In the rows, zero is written as 128.
Each path below is one point turned by a fixed rotation once a step. After each direction that follows a path, write how fast that rotation turns it, in degrees each step (0 if it stays still).
Each turn is a multiple of 5 degrees from 10 to 175, or 0.
Each row of a path follows its step; steps can be skipped.
Rotation 1:
step 0: [121 131 115 119 134 121 128 119 124 131 135 124 117 127 129 131 117 140
 128 128 127 127 122 125 120 130 128 124 122 131 123]
step 1: [124 126 129 112 131 127 120 121 122 130 136 129 121 132 123 132 131 133
 129 114 125 128 117 125 126 136 126 132 119 130 121]
step 2: [119 122 124 127 134 131 122 118 126 146 135 128 129 132 119 133 134 127
 127 128 128 126 115 135 124 135 127 129 123 132 126]
step 3: [120 134 116 132 134 128 136 111 121 134 131 133 129 130 127 131 134 131
 124 122 124 127 122 126 115 134 130 124 129 134 124]
step 4: [124 131 127 122 139 121 132 117 130 124 124 132 117 138 128 134 125 129
 124 120 119 128 116 133 120 137 128 125 130 130 127]
step 5: [127 127 137 123 127 122 127 125 123 132 135 127 123 139 128 126 134 127
 128 129 127 127 111 130 116 145 134 124 128 128 126]
step 6: [129 127 126 132 133 123 138 117 124 137 130 120 126 136 128 131 135 124
 144 130 130 121 119 127 121 138 128 129 125 137 123]
step 7: [121 130 117 130 134 124 129 123 127 125 123 127 133 137 137 129 132 128
 139 116 124 121 124 132 121 142 133 133 130 134 127]
step 8: [130 121 122 129 134 125 130 129 130 135 126 122 127 132 139 124 118 133
 128 122 121 128 114 133 119 144 131 131 133 127 129]
step 9: [129 123 126 124 131 128 124 128 125 130 133 116 123 129 133 123 122 133
 135 130 126 122 121 118 112 139 129 123 129 137 119]
[132 126 124 124 126 128 129 131 125 124 130 128 122 127 129 127 128 128
 126 128 124 129 128 132 125 127 127 128 129 128 131] => 90
[130 127 131 125 124 129 125 127 129 129 130 127 127 127 124 130 128 128
 133 127 129 132 127 125 128 130 128 126 133 131 131] => 90
Rotation 2:
step 0: [116 122 124 136 132 140 127 124 116 125 125 134 124 126 136 122 129 128
 139 123 119 131 128 123 129 118 135 128 126 116 138]
step 1: [132 118 117 138 133 120 139 129 136 129 121 119 135 121 125 125 128 127
 112 122 131 125 125 122 132 120 140 125 125 127 128]
step 2: [132 125 126 137 112 135 128 134 127 131 138 126 133 119 128 139 124 143
 127 125 117 125 126 128 135 128 119 136 129 132 117]
step 3: [120 116 124 130 127 136 126 126 119 136 123 130 130 138 136 120 122 132
 136 137 116 129 119 137 119 129 140 131 128 121 126]
step 4: [140 131 124 135 121 127 136 130 127 130 121 127 127 119 133 122 124 115
 123 120 124 130 132 124 131 118 146 120 136 127 136]
step 5: [131 115 124 130 117 138 136 136 123 118 133 126 134 116 122 135 133 131
 123 134 126 114 127 117 128 129 122 128 123 130 125]
step 6: [124 113 122 134 124 119 122 129 117 138 133 132 126 128 137 116 127 143
 138 128 127 128 126 132 131 121 127 135 124 122 126]
step 7: [124 129 126 137 131 130 138 127 123 137 117 126 136 132 131 133 131 126
 123 117 114 132 136 127 134 123 144 119 127 120 127]
step 8: [135 117 121 127 119 138 132 127 137 115 124 120 130 117 134 132 122 130
 117 132 118 132 123 121 132 124 131 134 124 139 128]
step 9: [125 120 121 145 125 134 125 133 124 129 137 134 126 124 122 124 124 136
 139 131 126 122 115 128 124 120 126 134 139 118 128]
[128 127 127 126 125 129 125 124 128 129 131 127 127 131 127 125 131 127
 131 131 125 127 123 126 132 127 124 126 129 126 127] => 115
[128 130 124 131 129 126 129 126 127 131 131 129 130 124 125 127 126 133
 127 128 132 123 126 127 128 130 125 126 126 129 131] => 90
[130 126 124 123 133 130 128 131 124 127 128 130 128 124 128 130 128 128
 131 127 125 130 125 132 128 129 125 131 128 128 129] => 120
Rotation 3:
step 0: [144 131 130 118 124 128 119 131 113 118 128 126 130 132 136 119 133 132
 128 132 123 129 125 127 129 128 127 135 124 123 134]
step 1: [121 128 130 128 118 124 122 137 132 120 123 134 118 134 134 121 129 139
 124 132 131 126 131 128 131 129 139 132 131 117 135]
step 2: [130 124 124 133 135 122 127 135 123 125 127 129 133 116 135 120 140 130
 118 134 125 136 129 132 128 129 139 135 124 120 125]
step 3: [120 137 126 121 123 115 119 134 129 137 136 132 136 126 135 122 130 136
 128 129 119 127 125 134 125 128 134 121 126 122 132]
step 4: [136 127 130 129 124 124 126 130 112 123 129 117 132 129 141 127 133 129
 128 129 120 124 130 134 136 131 137 124 131 126 138]
step 5: [125 124 134 123 130 124 115 132 125 124 131 136 123 143 130 128 130 135
 125 129 123 136 127 126 130 140 139 128 132 119 134]
step 6: [131 128 127 134 126 128 119 132 123 131 125 130 134 130 140 125 137 133
 112 129 124 135 133 128 137 122 127 140 125 119 127]
step 7: [127 134 121 118 120 127 122 141 131 136 129 133 137 129 132 120 135 131
 131 130 133 132 128 131 135 130 143 124 134 122 127]
step 8: [131 119 131 131 125 118 129 134 126 126 137 128 134 119 142 131 134 133
 129 129 126 134 136 135 138 132 128 121 127 125 138]
step 9: [124 127 125 132 127 126 114 125 130 126 137 128 137 135 129 128 135 129
 131 123 114 127 125 125 135 143 139 128 130 123 130]
[130 126 131 124 129 129 124 132 128 127 132 130 128 129 128 130 125 128
 132 129 130 130 126 129 124 127 131 128 124 128 124] => 155
[130 125 132 126 128 128 130 124 128 133 128 129 125 127 129 126 131 131
 128 128 128 126 125 125 132 128 132 127 123 126 127] => 0
[126 130 125 129 129 126 130 130 130 127 129 128 129 120 125 128 128 130
 130 124 127 130 130 129 130 126 131 125 126 129 128] => 70
